Where one turn sends some rows of the set: a few examples, then the rows asked:
Fuv: [ -8  -3   4   7   6 -10   9  23  -3  13  -5   0   4  12   4 -10  -8   0
   4   7  12 -21  -8  -8  -3  -1]
relav: [  7   2  -1  -8   9  -8   0  -2   4  10   0 -12   5  -3  -3   2  -3  -3
  -3  -6   4 -15   6  11 -12  -4]
Dugor: [  6 -15   7  -3   4   4   0  10  -7  12 -17  -5   2  12   9   6   1  10
  -7   1  -6  -1 -12  -9  -1  12]
vuris: [ -1 -23  -7   7  13  -8  16  14  -1   2   6   5  -9  12   5  -6   3  -2
  -8   7  -2 -25  -6   2   4  -5]
kavi: [ -3  -5   8   4   2  -8   0  -2 -16   3  -5  -9  -7   6  15   8   7  10
 -18  13  -1 -12  -3  -6  12   8]
Lusad: [ -2  -2   4   7   8  -7   9  28  -1   8  -2  -6   1   6   6  -9  -6   0
   3  15  11 -21  -8  -5  -4  -1]
fako: [ 16   1  -4  -9   9 -14  -2   0   0  11  -9   3   4   7   6   2  10 -16
  -1  -3  -6 -17  -7   7  -1 -11]
gopes: [  1 -20  -5   9  13  -6  15  18   1   3   8   4  -8   5   6  -8   4  -3
  -7   7  -2 -18 -11   3  -4  -7]
vaze: [  2 -10   6   3  -1  -7   0   0 -18   0  -6 -10  -5   8  17   8   4  10
 -16  14 -10 -14  -8  -7   6   6]
vosol: [  8 -18   9   0   5   5   2  12  -5  12 -16  -1   3   9  13   4   5   8
  -6  -5  -6  -4  -9  -2   3  13]
Soti: [ 13   1  -2  -7   7 -17   0  -2   2  10  -9   5   3   6   7   3  11 -16
  -2   2  -6 -17  -3   5  -3 -10]
Duk: [ -3 -21  -6   9  16  -7  14  14  -7   2   7   4  -9   9   1 -10   3  -8
  -8   9   0 -18  -8   7   1  -6]
nisu: [  3   0   4 -11   6  -6   1   5 -10  -6  -8   3   5  16  -6   7   3   5
  -6   0  -1 -15   3   2   0  26]
mibi: [ -1  -1   5  -8  13 -17  20  10  -9  -3   2 -12  -9  14  11 -12  -7  -2
   2   3   1  -8  -9   2   0  14]
petu: [  8  10   6 -15  11  -2   8   2 -15  10   2   0   3   4  -3   3  -1 -12
  -5  16   3  -9  -3   0   6 -11]
sel: [  2  -8   7  -3  -3  -8   9  -2 -17  -6  -6   4   0   7  -8   9   1   6
  -3  -9  -9 -20  -1   4   5  12]
bag: [ -3  -3   1  -7  10 -16  16  17 -11   0   6  -9  -7  14   8 -13  -5  -1
   1  10   4 -12  -2   2  -9  16]
mase: [  2   3   2  -9   6  -4   9  -7 -12  -2   6  -7   3  -5  -3 -13   3 -17
   0   5  -6  -8   0   2  -8   1]
pira: [  3  -6   4  -3  11 -20  18   9  -4   5   1 -10  -9  11   7  -4 -11   8
  -5 -12   1 -13 -13  10  -1   4]
zalog: [  7   7   3 -12   9   1   3   2 -17   6   2   1   2   3  -7   5   4 -12
  -5  16   3  -6  -7   1   1 -11]
Rosi: [  1 -12   8  -1 -11  -6   6  -4 -19  -4  -2  -4  -1   4  -1   5   7   6
  -1  -5 -10 -16   0   1   2  13]
finu: [  0  -7   7   4   4  -4   0  -3 -19   2  -6  -8  -5   4  14   3   6   9
 -20  12  -7 -14  -6  -4  13   7]
pites: [ -1   2   2  -2  11  -3   8  -6  -9  -8   0  -7   3  -9  -2 -15   0 -10
   0  -4  -3 -13   4   0  -1  -2]
deleg: [  0  -6  10   3   1  -5   3   7 -19   0  -6  -9  -5   3  19   5   4   8
 -16  15  -5 -15  -1  -1  11  11]
dalog: [ -2 -13  -1   0   3 -14  18  13  -8   8   7  -4  -9   8   3  -6  -8   6
  -3 -13   1 -16 -14  10  -7   2]
loga: [ -4  -4   3   5   8  -7   8  27  -4  10  -4  -1   3  11   0 -12  -8   0
   1  11  12 -23  -9  -7   1   4]
bopov: [  4   3  -1  -4  18  -3   1  -2   5   1  -2  -9   6  -2  -3  -6  -3   0
  -4  -8   5 -14  10   6  -7  -1]
das: [ -6 -20  -8   6  14 -10  16  14  -2   3   5   7 -10  11   5  -8   3  -3
 -13   7   0 -18  -3  -1   0  -5]
ziko: [ 15  -2  -4  -7   2 -13  -3  -5  -4   5  -9  -1   7   8   8   6   6 -15
  -2   0  -8 -19  -2   5   0 -13]
zaduv: [  7 -15   8  -2   8   2  -1   6  -4  14 -21  -6   3   9   8   5   5   7
  -3  -2  -4  -4  -6  -8   4  13]
lel: [  5  -5   2 -10   2  -1  -3   6  -9   0  -5  -4   3  11  -4   7   4   8
 -12   0   3  -7   4   1  -5  25]
baro: [  5 -16  10   0   6   0   1   4  -5  14 -18  -2   1  11   9   4   9   6
  -5  -3  -4   1  -8 -10   4  12]
rok: [ -4  -6   1   7  11  -8   5  25  -3  11  -6  -6   3  11   2  -8  -8  -4
   7  10  14 -21  -8   1  -2   0]
gug: [  3  12   6 -13   9   0   9   1 -11  13   1   4   4   2  -5   6   0 -11
  -7  13   5  -6  -6   1   4 -10]
zovin: [  7   7   2 -16   7   2   4   3 -14   7  -2  -1   7   7  -4   5  -3 -14
  -9  12   3  -5  -4  -1   4  -9]
Fira: [ 15   0  -3  -5   5 -11  -7  -1  -2   8  -9   0   5   6   3   7  10 -12
   3   3  -3 -18  -5   5  -5 -13]

gopes goes to Fira
sel goes to pira
Now find these:
mase goes to Rosi
finu goes to vuris
rok goes to zovin
das goes to Soti

Where one turn sends some rows of the set: a few examples, then the rows asked:
Gudo: [  2   4 -10   4  -5   4  -1  -9  16  -3   1 -18  -7  -7  -2   2  -1   2
  -1  -8   1  12  14 -26   2  -9 -14  -2  12  -5  -6   0 -15]
Ziti: [ -1  -2  -2   8  -9   2  -2 -19   4   1  16  -6  -3  -2  -3   4 -10 -12
  -8   3  12  10  11  -8   8  -1  13   6  -7  -5 -14  -8 -12]
denar: [  9   0  -1  -6  -5   4   6  -9   9  -1  -7  -3  -9  -4 -15  -5  -2  -6
  -6  -6   9   1  25  -3  -3   9  -9  -2 -11  -1   2  -3 -10]
rem: [ -1   3   8   1  -9   5  -5 -10  14  -2   9   9  -4 -28  -6  -3   1  -9
   1 -12  -8  10  20  14   6   2  -4  -2   2  -1  -3  11  -9]
fof: [ 11 -10  -1  13  -1  -5   3 -10   8   2   3   1  -2 -12   3  -6   9  -6
   3 -14   6  11   1  -7  -1   2  -7  13  11  -2   9  19  -1]
rofib: [ -6   0   7 -10  -6   3  -6  -3   3  -3  -2 -16  -2 -14   2   2  -3 -11
 -10  -8 -16  10   1 -19   3   4   9  -3  12   0  -3   1  -8]
vin: [ -1   7 -12   0  -4  13   8 -19  11  11   4   1  -7  -9 -16  -2  -5  -4
  -4  -8  -1   8   4  -5  22   6  -3  -4 -18  -5  -7   9  -2]
Reli: [ -4   2 -12  -3  -2   3  -4  -8  23   6  20  -8  -5  -8   6   7   7  -8
   6 -12   1  14   8  -7   6  13  13  -1   3  -1   8   1  -8]
sug: [  3   7   1  -6 -10  18   2 -11  -4  -3  10  -9  -7 -12   2  -2  -9  -2
 -11 -10  -4   2   6  -3  -4  -9  -2  -5  -4  18  -6  16   0]
livu: [ -4  -2  12   6  -4   3   4  -6  18   1   0  -4  -9   2   3   0  -5  -1
   3  -7  18  12   1  -1   1   0 -10  -7   2  -2  -3   8  14]
lavop: [  2  -9  -1  11  -4   3  -4 -11  -9   6   1   1 -12 -15   5   4   5   2
 -11  -2  -6  -2   2   0  15 -13   5 -12  11   0   1   3  -3]
fedus: [  9   4  -6   2  23   4   5  -2  -2  -2   2   7  -4  -7  -6   0   1  -4
 -19  -9   1  12   9 -19   1   1  -2   2   5  -3   0   0  -6]
git: [ -4  -9   6   1  -2  -1  -2   3  18  -9   4   3   5 -22 -10   6 -12  11
  -2  -5   1  10  10  -4   7  -4   9  -4   3 -14  -8   8   2]
Doku: [  2  -4  -3   4  -4  -3  11 -14  -8   4  20   9  -5  -9   8  -9  -2  -9
   3  -2  -4   3   5 -15   8 -11   5  -3 -12  -3   5   7   2]
birup: [ -6  -1  -9  -9  -2   8  10  -7  16   4   8  13  -5 -18  13   8   3   0
  -2 -21  10   5   4 -12   0  -2   6 -13   3  -7  -7   2   6]

vin goes to Gudo
git goes to birup
Now find these:
Ziti goes to fedus
denar goes to rofib
Reli goes to fof

Where one turn sends some rows of the set: a few examples, then the rows asked:
vime: [  4  -5  -6  12  10  -2  -5  10  10  -3  -5  -3  -5   5 -18  -5 -10   5]
nifu: [ -4   3  -6  21  -3  -5  -4   4  -3 -11   4   8 -18  -2  -6  -3  -4  -2]
funug: [  9   0  -1   6  14  -3 -17   1  -6   4  10   0  -9  10   1   1   0  -5]
Tuzu: [  6   9  -5  12  19  12  -5  10   0   3   6   6   4  -3 -12 -12 -16   7]
beveg: [-14   8  -4   5 -16   0  -3   6  -8   5   4  18  -3  -3  -5  -3 -10  -1]
Veguf: [  0   3   8  -3  -2   8   9  -1  -7   4  -2  -6   7  -1 -13  -6 -10  -3]
vatuk: [  2  13   2 -10   6   3  -5   1   6  16   6   2   9   0   6  -6  -7   0]
gof: [ -2   0  -4  14   4   2  -2  11   4  11   2 -11   0  -6  -4 -15  -4  16]
Meza: [-11  16  -5   5 -11   0   8   4  10   0  -1  10  -1 -11  -1 -10 -11   3]
bif: [ -5  12  -8   4   0 -10  -7  -1   6 -10  -3  -3 -10  11  -2  -8   6  -3]
gebob: [ -4  -3  -5  13   0  -1  -2   4 -17   1   8  10   2 -14  -5  -9  -7   7]
Gezo: [ -5  10  -2  -2   1  11  -7  -7 -11  -6   0   5   1   7  -1   9  -9  -4]
gofu: [ -5   2  -2   6   1   2  -1   5   1  -9  -1   5   8  -4 -23  -6 -14   0]
Lebof: [ 1 16 -3 19 -4 -1 -7 12 15  8 -1 -6 -4  5 -2 -7 -3  7]
bod: [ -8   6   1   1  18  12   3   2  -7  -9   4   3  -3  -2 -10   1 -11  -9]
vos: [  9  -4   4   3   8   3   4   3   1  11  -4 -13  -7   8  -8  -5  -7   3]
Zilal: [-15  -4   3   4   3   3   7   3  -3  -1   1 -15  -6  -6  -2  -2   1   0]
gis: [-4  2 -8 12 10  5 -3  9  3 13  2 23 -9 -7  0  0  4  5]
Bine: [ -5   8   9   2   5   2   1   4  -1   3  13  13  -2 -11   0   3  14   5]
guk: [ -2  22  -4   9   7   4 -14   3   6   4   2  10   4   3 -10   1 -18   6]
Muk: [ -1   9  -7   1   6   2  -6  -1  -5   7  -8   6 -10  15   3  -4  -8 -13]
dumir: [-1  7  0 -1 24 -2  7 10 11  5  6 -3 -8 -5  1 -2 -2 -4]
Limuv: [ -3   0   9  10   4   3  -1   9   0  15  10  14 -10  -8   5   2   6  10]
bul: [  1  14  -7  -6  -5   5   5   1  -2  18   1   8  -5   5   3 -11   3  -2]
fofo: [-10  -4  -2   6  16 -13 -11   8   1  -1  11   0  -1  -9  -6   1  -3   6]
Lirif: [ -3  16   6   8 -11  -9 -10   6   7  -6   8   2   0   4  -2 -11  -8  11]
lof: [  5   8  -3   6   8   9  17   7  -6   6   3   8  -5  -9   3 -13  -6  -3]
rosu: [ -2   5  -1   8 -10   6   1   3  -3  -2  -4 -10  -7   9   7   0   6  -3]
patub: [  8  13  -3  -2  10  -3  -7   8  10   6  10   3 -13  13   0  -3   7   2]
Suto: [ -6  10  -6   4  11   4  -1   4   3   2   5  22  -1 -10  -5  -1  13   0]
fuzo: [ -1  14   7   4  -4   3  -8   5  -4  10   2  12   0   8   3  -6 -22   1]
suduz: [ -7   6   1   9  -1  -8 -15  13   4  -7  14  13 -11   6  -8   4  -5   4]

lof goes to dumir
gof goes to Tuzu
Now find these:
Bine goes to Limuv
Veguf goes to vos
fuzo goes to Muk
Lebof goes to guk
nifu goes to Meza
suduz goes to beveg

